In the rows, 128 means zero.
Each named turn below is shown by a few rows before and after it. Which turns, in which order, take the first row of each later pair to the second? The first pair is answered.
W:
[113 162  87 153 114  95 100 148 157 114 118 117 122 109 137 121 102] => [103 148  80 150 115  91  84 150 153 115 117 114 116 118 138 112 117]
[109 146 159 114 129 169 116  91 111 124 100 147 146 142 161 138 175] => [134 168 172 121 120 178 140  86 123 126 106 152 148 115 167 136 136]
[110 121  95 125 136 106 133 164 130 136 156 127 114 147 124 132 129] => [112 120 106 116 140 113 117 151 121 134 149 130 117 163 120 130 151]
[128 136 105 130 130 120 126 152 140 135 136 112 124 133 123 122 116] => [119 127 101 123 125 128 123 150 129 128 136 108 119 140 125 119 131]
Z:
[101 199  69 142 140 173 161 148 148 161 153 104 131 128 128 124 105] => [ 75 185  86 125 126 202 129 121 132 156 126 102 140 150 131 120 174]
[157 119 137 140 122 130 148 145 135 106 152 128 130  94 123 119  79] => [142 154 122 140 115 155 154 148 143 122 152 132 124 111 131 127  76]
[144 188 162 108  95 176 149 105 123 143  88 154 132 101 128 170  84] => [138 176 166 102  90 188 137  97 107 141  77 158 132 106 129 174 112]
[131 185 160 126 130 181 145  88 135 142 109 148 138 116 151 138 115] => [131 158 172 117 123 185 124  79 122 132 103 149 141 115 144 136 143]
D:
[146 144 169 128 133 125 144 109 117 124 123 166 137 141 145 131 123] => [142  93 157 114 115 139 120  95 121 116 121 129 153 119 113 118 151]
[120 121 138 114 133  92 123 116 116 129 151 142 120 141 143 163 112] => [136 104 141 112 121 113 121 101 122 122 143 137 138 111 133 157 104]
[117 107  96 116 136 100 114 169 133 128 141 115 113 143 111 117 135] => [135 156 129 128 141 101 138 153 140 133 129 150 108 131 145 134  98]

Each pair is 2 to 3 turns apart.
[144  99 152 149 153  48 137 127 100 123 110 106  99 124 155 135 163] => [164  76 144 141 130  73 158 116 127 123 104  82 126  73 128 131 139]
D, Z, D
[151  94 146 116 105 127 143 131 146 142 119 121 128 102 120 126  88] => [107 157 122 123 135 121 144 152 132 155 129 146 105 172 155 127 111]
D, D, Z
[ 91 182 106 111 137 141 133 103 146 159 111 134 118 170  80 100 119] => [110 184 144 114 136 133 144  85 145 155 105 160 122 150  99 110 102]
Z, D, W
[137 145 185 121 126 197 149 103 152 158 131 140 131 130 119 108  61] => [127 127 193 108 119 202 125  76 132 147 112 143 139 149 117 111 105]
Z, Z
[127  89  83 139 120  91 134 173 152 136 165  96 117 123  88 109 101] => [ 88 150  68 135 130 147 139 167 151 147 159  94 121 151 100 121 123]
Z, Z
[119 128  80 137 121 134 155 149 160 148 142  93 136  87  91 128  96] => [105 170  91 141 126 155 161 141 157 157 140 108 138 108 107 137 101]
Z, D, D
[146 183 131 135 133  91 158 155 131 150 144 158 109 123 157 125  76] => [ 93 112  71 105 101 138  93 142 130 146 135  92 134 142  96 107 173]
Z, D, D
[105  99 145 110 106 142 112 144 107 108 114 126 173 128 119 139 156] => [130 132 163 130 124 107 137 161 108 106 118 163 151 119 152 147  92]
Z, D, D
[ 82 122 102 130 147 138  84 139 116 130 142 103 112 190 128 128 186] => [148 136 157 151 175  74 118 147 116 119 146 162  92 158 164 137  91]
Z, Z, D
[110 189 111 116 138 170 145 114 141 165 123 114 132 126 141 126  99] => [144  79 153  94 114 133  94  88 112 111 104 108 141 106 111 122 159]
Z, Z, Z
[130 102  82 142 125  77 119 178 145 139 161  89 103 127 121 121 108] => [182  89 150 128 105 132 129 110 154 119 124  99 143  69 119 125  91]
W, D, D
[137 111 107 136 133  88 133 154 134 128 149 123 113 129 125 128 107] => [138 121 109 134 113 141 145 130 145 127 136 109 143  92 109 123 100]
D, Z, D
[155  73 133 141  89 123 134  98 145 106 100 138 148  84 106 111 141] => [125 169  96 154 113 163 170 125 171 141 117 134 136 101 131 110 100]
Z, Z, Z
[133  70 137 138 143  39 112 157 111 108 140 145 102 154 124 121 141] => [121 190 153 151 157 108 162 146 126 143 131 179 116 156 169 137  92]
D, Z, Z
[138  85 105 151 114 107 141 153 156 139 141  94 139 106  61 124 103] => [151 139 136 160 131  94 163 156 150 148 141 133 130 110 110 140  57]
D, D
[154  57  84 119 146 122 135 143 148 109 177 107  97 115 100 120 118] => [185  99 159 129 145 144 162 103 146 109 150 147 112  92 137 134  91]
W, D, D
[160 139 179 147 149  79 112 116 107 126  99 165 111 140 166 139 113] => [175 151 144 156 132 110 143 125 144 149 109 127 131  78 147 129  56]
D, Z, Z
[147 100 127 119 120  96 129 141 157 106 133 103 120  88 104 123 112] => [160 137 153 118 133  96 144 132 149 111 126 133 116  95 134 133  91]
W, D, D
[103 148 113 146 113 150 164 148 164 148 150 118 116 108 138 116  97] => [ 83 164 136 138 108 177 137 129 136 139 121 133 121 149 159 120 158]
Z, Z, D
[148 152 165 122 118 121 170 131 139 125 143 144 135  98 131 121  65] => [112 196 158 117 115 167 156 117 118 137 127 140 145 141 146 123 114]
Z, Z
[ 99 152 123 130 132 150 122 126 111 136 121 128 125 169 135 138 168] => [134 163 160 133 142 132 146 117 120 125 124 156 121 142 163 144 121]
Z, D, W
